[[ 6.63  6.89  1.76 -0.62 -1.79  3.80  0.63 -2.52  5.31 -4.46 -0.90  5.27
  -0.29]
 [-6.38  3.50  5.00  1.47 -2.21  2.15 -2.68 -1.07  6.46 -0.89  1.15  2.18
  -4.43]
 [ 4.06 -6.85 -3.02  6.74 -4.90  1.57  0.70 -0.50  4.33  3.17 -4.82 -5.43
   5.21]
 [-3.66  5.87 -6.02  4.98 -1.52  4.52  0.20  4.84  1.28 -3.68 -6.10 -1.10
   3.02]
 [ 2.27 -5.36  0.93  6.50  7.26 -2.63  5.39  2.27 -0.94 -4.80 -4.09 -2.81
   0.11]]
|
[[ 2.27 -3.66  4.06 -6.38  6.63]
 [-5.36  5.87 -6.85  3.50  6.89]
 [ 0.93 -6.02 -3.02  5.00  1.76]
 [ 6.50  4.98  6.74  1.47 -0.62]
 [ 7.26 -1.52 -4.90 -2.21 -1.79]
 [-2.63  4.52  1.57  2.15  3.80]
 [ 5.39  0.20  0.70 -2.68  0.63]
 [ 2.27  4.84 -0.50 -1.07 -2.52]
 [-0.94  1.28  4.33  6.46  5.31]
 [-4.80 -3.68  3.17 -0.89 -4.46]
 [-4.09 -6.10 -4.82  1.15 -0.90]
 [-2.81 -1.10 -5.43  2.18  5.27]
 [ 0.11  3.02  5.21 -4.43 -0.29]]

[[-1.23 -3.19  3.27 -0.46  1.30  0.99  0.38 -1.18 -3.25  4.16 -0.14  3.42]
 [ 1.09  2.05  0.16 -2.41  0.04 -1.31  2.75  1.50  3.77 -1.63  0.70 -1.41]
 [-0.12 -3.15 -0.15  3.05 -3.68 -0.89  1.91  0.70 -0.58 -1.24  7.27  2.29]
 [-0.08 -2.67  3.04 -0.41  1.56  3.67  1.15 -2.05 -2.16  3.08  1.15  3.32]
 [-1.08 -2.07  3.74 -1.17  1.68  1.50  0.61 -1.50 -2.68  3.29  0.18  2.86]
 [-0.38 -2.39  3.24  0.41  1.63  3.72  1.49 -1.92 -2.66  3.14  1.57  2.85]]
|
[[-0.38 -1.08 -0.08 -0.12  1.09 -1.23]
 [-2.39 -2.07 -2.67 -3.15  2.05 -3.19]
 [ 3.24  3.74  3.04 -0.15  0.16  3.27]
 [ 0.41 -1.17 -0.41  3.05 -2.41 -0.46]
 [ 1.63  1.68  1.56 -3.68  0.04  1.30]
 [ 3.72  1.50  3.67 -0.89 -1.31  0.99]
 [ 1.49  0.61  1.15  1.91  2.75  0.38]
 [-1.92 -1.50 -2.05  0.70  1.50 -1.18]
 [-2.66 -2.68 -2.16 -0.58  3.77 -3.25]
 [ 3.14  3.29  3.08 -1.24 -1.63  4.16]
 [ 1.57  0.18  1.15  7.27  0.70 -0.14]
 [ 2.85  2.86  3.32  2.29 -1.41  3.42]]

[[-2.29  3.54 -2.78 -4.18 -0.31 -1.67]
 [-6.88 -7.65  0.02 -5.65 -3.19 -4.44]
 [-2.40  2.64 -3.29 -2.82 -1.75  4.26]
 [-1.63 -1.44 -0.61 -0.47  0.88 -0.34]]
|
[[-1.63 -2.40 -6.88 -2.29]
 [-1.44  2.64 -7.65  3.54]
 [-0.61 -3.29  0.02 -2.78]
 [-0.47 -2.82 -5.65 -4.18]
 [ 0.88 -1.75 -3.19 -0.31]
 [-0.34  4.26 -4.44 -1.67]]

[[ 5.46 -6.03 -1.92 -0.67 -4.80  4.48 -6.04 -5.14 -4.31 -0.79 -5.60 -1.00
  -5.89 -5.69  3.84  5.53]
 [ 1.38 -2.25  1.20  1.86 -3.10  2.88 -2.58 -3.07  0.04  1.04 -2.95  1.85
  -1.46 -2.91  1.02  1.95]
 [-2.59  1.90  3.44  3.21 -0.58 -1.71  0.97 -0.21  3.58  2.87  0.41  3.35
   1.07  0.70 -3.20 -2.40]
 [-2.63  1.07 -3.58 -4.23  2.83 -2.31  2.18  2.69 -1.92 -3.95  2.35 -4.10
   2.31  2.07 -0.43 -2.73]
 [ 6.56 -6.88 -1.97 -0.38 -5.36  7.26 -6.54 -5.78 -4.61 -1.17 -6.34 -0.66
  -5.16 -6.57  5.87  7.15]]
|
[[ 6.56 -2.63 -2.59  1.38  5.46]
 [-6.88  1.07  1.90 -2.25 -6.03]
 [-1.97 -3.58  3.44  1.20 -1.92]
 [-0.38 -4.23  3.21  1.86 -0.67]
 [-5.36  2.83 -0.58 -3.10 -4.80]
 [ 7.26 -2.31 -1.71  2.88  4.48]
 [-6.54  2.18  0.97 -2.58 -6.04]
 [-5.78  2.69 -0.21 -3.07 -5.14]
 [-4.61 -1.92  3.58  0.04 -4.31]
 [-1.17 -3.95  2.87  1.04 -0.79]
 [-6.34  2.35  0.41 -2.95 -5.60]
 [-0.66 -4.10  3.35  1.85 -1.00]
 [-5.16  2.31  1.07 -1.46 -5.89]
 [-6.57  2.07  0.70 -2.91 -5.69]
 [ 5.87 -0.43 -3.20  1.02  3.84]
 [ 7.15 -2.73 -2.40  1.95  5.53]]

[[-1.13 -1.59  2.14  0.13 -1.44  5.57]
 [-0.38  3.09  3.64 -1.61 -0.86  3.75]
 [-0.25  0.35  2.05 -0.89 -1.68  6.41]
 [ 1.10  4.13  0.45 -1.44  0.53  1.86]
 [ 1.16  4.18 -0.15 -1.06  1.40  3.39]
 [ 1.11  4.10 -0.01 -1.15  1.27  0.14]
 [ 0.76  4.69  1.11 -1.65  0.71 -1.90]
 [ 0.46  2.50  2.01 -1.09 -0.29  1.20]
 [ 0.12 -0.03 -3.15  0.79  2.33  2.00]
 [-1.20 -2.01  2.28  0.06 -1.97  2.64]
 [ 2.22  1.99 -1.58 -0.22  1.67 -1.81]
 [ 1.44 -0.57 -3.43  1.24  1.99  0.35]]
|
[[ 1.44  2.22 -1.20  0.12  0.46  0.76  1.11  1.16  1.10 -0.25 -0.38 -1.13]
 [-0.57  1.99 -2.01 -0.03  2.50  4.69  4.10  4.18  4.13  0.35  3.09 -1.59]
 [-3.43 -1.58  2.28 -3.15  2.01  1.11 -0.01 -0.15  0.45  2.05  3.64  2.14]
 [ 1.24 -0.22  0.06  0.79 -1.09 -1.65 -1.15 -1.06 -1.44 -0.89 -1.61  0.13]
 [ 1.99  1.67 -1.97  2.33 -0.29  0.71  1.27  1.40  0.53 -1.68 -0.86 -1.44]
 [ 0.35 -1.81  2.64  2.00  1.20 -1.90  0.14  3.39  1.86  6.41  3.75  5.57]]

[[-1.49 -4.67  0.42  2.03  1.61 -5.45  0.90  0.43 -4.40]
 [-0.48  0.11 -3.32  1.05 -2.35 -5.66  1.93 -0.70 -2.55]
 [-0.25 -4.64  0.92  0.97  0.59  0.87 -0.17  2.07 -2.80]
 [-0.56  2.25 -3.14  0.14 -1.28 -0.37  1.64 -3.11  2.22]
 [ 1.14 -3.09  3.80  0.58  2.03  3.28 -3.47  2.00  0.96]
 [ 1.77  3.56 -3.40  0.78 -2.58  2.67  0.07 -0.85  1.77]
 [ 1.89 -1.02  3.61 -0.61  2.96  5.63 -5.18  3.13  1.70]
 [ 2.08  7.03 -2.90 -1.70 -3.01  4.87 -1.38 -1.57  2.00]
 [ 0.69  0.74  4.40 -1.85  3.96  4.44 -3.76  1.36  4.44]]
|
[[ 0.69  2.08  1.89  1.77  1.14 -0.56 -0.25 -0.48 -1.49]
 [ 0.74  7.03 -1.02  3.56 -3.09  2.25 -4.64  0.11 -4.67]
 [ 4.40 -2.90  3.61 -3.40  3.80 -3.14  0.92 -3.32  0.42]
 [-1.85 -1.70 -0.61  0.78  0.58  0.14  0.97  1.05  2.03]
 [ 3.96 -3.01  2.96 -2.58  2.03 -1.28  0.59 -2.35  1.61]
 [ 4.44  4.87  5.63  2.67  3.28 -0.37  0.87 -5.66 -5.45]
 [-3.76 -1.38 -5.18  0.07 -3.47  1.64 -0.17  1.93  0.90]
 [ 1.36 -1.57  3.13 -0.85  2.00 -3.11  2.07 -0.70  0.43]
 [ 4.44  2.00  1.70  1.77  0.96  2.22 -2.80 -2.55 -4.40]]
